data =
[[135 128 123 125 147 123 135 126 123 130 117 139]
 [137 126 125 133 137 126 139 127 126 130 128 137]
 [142 121 123 115 141 131 129 130 131 130 116 138]
 [126 128 128 124 143 121 136 129 121 129 127 132]
 [120 126 151 108 147 137 114 138 137 125 129 131]
 [125 133 129 139 143 118 141 127 118 128 130 136]
 [140 125 122 128 142 127 133 129 127 130 123 139]]
Indices start at 1.
The entry in row 2 and column 1 is 137
The entry in row 1 and column 1: 135
The entry directly above the smallest entry: 124
Which number is the entry in row 3 and column 1? 142
Which number is the entry in the bottom-left corner? 140
The entry in row 1 and column 2: 128
Which number is the entry just right of 124? 143
Which number is the top entry of the column that holds the largest entry? 123
Which number is the entry in row 2 and column 2? 126
The entry in row 2 and column 3 is 125
The top entry of the column that holds the smallest entry is 125
Which number is the entry directly below the largest entry? 129
The bottom-right entry: 139
The entry in the top-right corner is 139
The entry at row 3, column 2 -> 121
The entry directly above the largest entry -> 128
The entry just left of the largest entry -> 126
Which number is the entry directly below the smallest entry? 139
The entry at row 3, column 3 -> 123
Which number is the minimum? 108
Which number is the entry just right of the smallest entry? 147

[[148 121 110 136 117 110]
 [143 121 148 129 118 141]
 [133 109 112 123 127 143]
 [114 137 116 124 137 111]
 [104 114 118 152 116 128]
 [136 124 128 113 109 112]
 [128 118 142 117 152 146]
 [123 146 118 120 147 115]
 [126 139 121 114 114 141]
 [115 111 144 116 139 110]
 [107 137 144 147 119 135]
 [146 141 128 138 126 133]
 [146 127 114 128 144 128]
 [119 126 116 148 150 140]
 [148 140 147 146 133 117]]
Indices start at 1.
The entry at row 3, column 1 -> 133
Which number is the entry in the top-right corner?
Answer: 110
The bottom-left entry: 148
The top-left entry is 148
The entry at row 3, column 3 -> 112
The bottom-right entry: 117
The entry at row 2, column 3 is 148
The entry in row 2 and column 1: 143
The smallest entry: 104
The entry at row 1, column 3 -> 110
The entry at row 3, column 2 is 109
Which number is the entry directly below the smallest entry?
Answer: 136
Which number is the entry in row 1 and column 2?
Answer: 121

Read these off the grid that follows.
1) The 2nd entry on the diagonal from the top-right corner?
2) The bottom entry of the column that holds the smallest entry?
3) The largest entry in the last row?
4) The top-left entry?
5) The entry directly below the smallest entry?
6) The entry just right of 144?
7) The bottom-right entry?
8) The entry in the top-right corner?
[[131 127 121 125 128 124 129 126 132 128 125 128 123 120]
 [130 124 128 103 128 126 127 130 141 127 129 126 137 130]
 [130 126 133 133 127 128 128 126 127 133 127 131 132 131]
 [128 130 139 140 128 131 117 129 129 124 125 128 130 134]
 [132 126 131 131 128 127 128 129 126 119 131 137 131 127]
 [132 126 128 118 127 128 130 141 135 124 124 122 126 120]
 [127 129 127 116 128 126 117 117 144 116 128 119 121 133]]
1) 137
2) 116
3) 144
4) 131
5) 133
6) 116
7) 133
8) 120

grid =
[[132 130 129 120]
 [153 134 126 118]
 [116 128 132 122]
 [115 126 132 125]
 [145 130 123 133]
 [137 131 128 121]
 [138 132 130 116]]
Rows and columns are numbered from 1.
What is the entry in row 1 and column 2? 130
The entry at row 1, column 3: 129
What is the entry in row 3 and column 3? 132
What is the entry directly above the largest entry? 132
What is the entry just right of 131? 128
The entry at row 2, column 3: 126
The top-right entry is 120
What is the bottom-left entry? 138
The entry at row 3, column 1: 116
What is the entry in the bottom-right corner? 116

Read these off the matrix that follows. Indices start at 1.
1) Find the minimum.
2) Find the entry just left of 125.
3) Find the entry in row 3 and column 1.
4) Find the entry just left of the largest entry.
5) Find the top-left entry.
142  111  119  137  118  156  119  125  147  146  111  124
148  143  123  152  143  117  119  121  141  145  116  122
133  114  120  122  119  124  134  136  127  108  112  146
135  107  109  136  127  124  126  121  109  147  142  121
105  145  118  127  120  142  138  117  139  146  124  126
1) 105
2) 119
3) 133
4) 118
5) 142

A =
[[132 120 125 132 132 128 124 129 130 117 121 132 125 130]
 [130 121 126 133 130 127 124 131 131 115 119 135 120 130]
 [127 130 128 125 131 132 125 123 123 135 133 124 140 128]
 [126 138 128 121 122 131 138 121 124 146 140 121 140 126]
 [132 120 125 133 131 128 124 129 130 117 121 132 125 130]
 [130 125 126 127 134 130 123 125 125 128 129 125 137 129]
 [126 134 128 123 127 133 130 121 123 140 136 123 141 126]
 [126 138 128 121 121 130 140 121 125 147 142 121 139 126]
 [126 137 128 121 123 131 137 121 124 145 140 122 140 126]
 [132 120 125 131 134 128 124 128 128 119 124 129 130 131]
 [130 121 126 133 130 127 124 131 131 115 119 134 120 130]
 [130 121 126 133 130 127 124 131 131 115 119 135 120 130]
 [130 121 126 133 130 127 124 131 131 115 119 134 120 130]
 [132 121 125 130 134 128 123 127 127 122 126 127 132 130]
 [127 140 128 120 118 128 146 121 126 150 145 120 138 126]]
Indices start at 1.
The entry in the bottom-left corner?
A: 127
The entry at row 1, column 1?
A: 132
The bottom entry of the column that holds the largest entry: 150
The top entry of the column that holds the largest entry?
A: 117
The entry in row 2 and column 1 -> 130
The entry in the top-right corner -> 130
The entry directly above 141?
A: 137
The entry in row 3 and column 1: 127
The entry in row 1 and column 3?
A: 125
The entry in row 1 and column 2 is 120
The entry in row 3 and column 2: 130
The entry in row 2 and column 2 -> 121
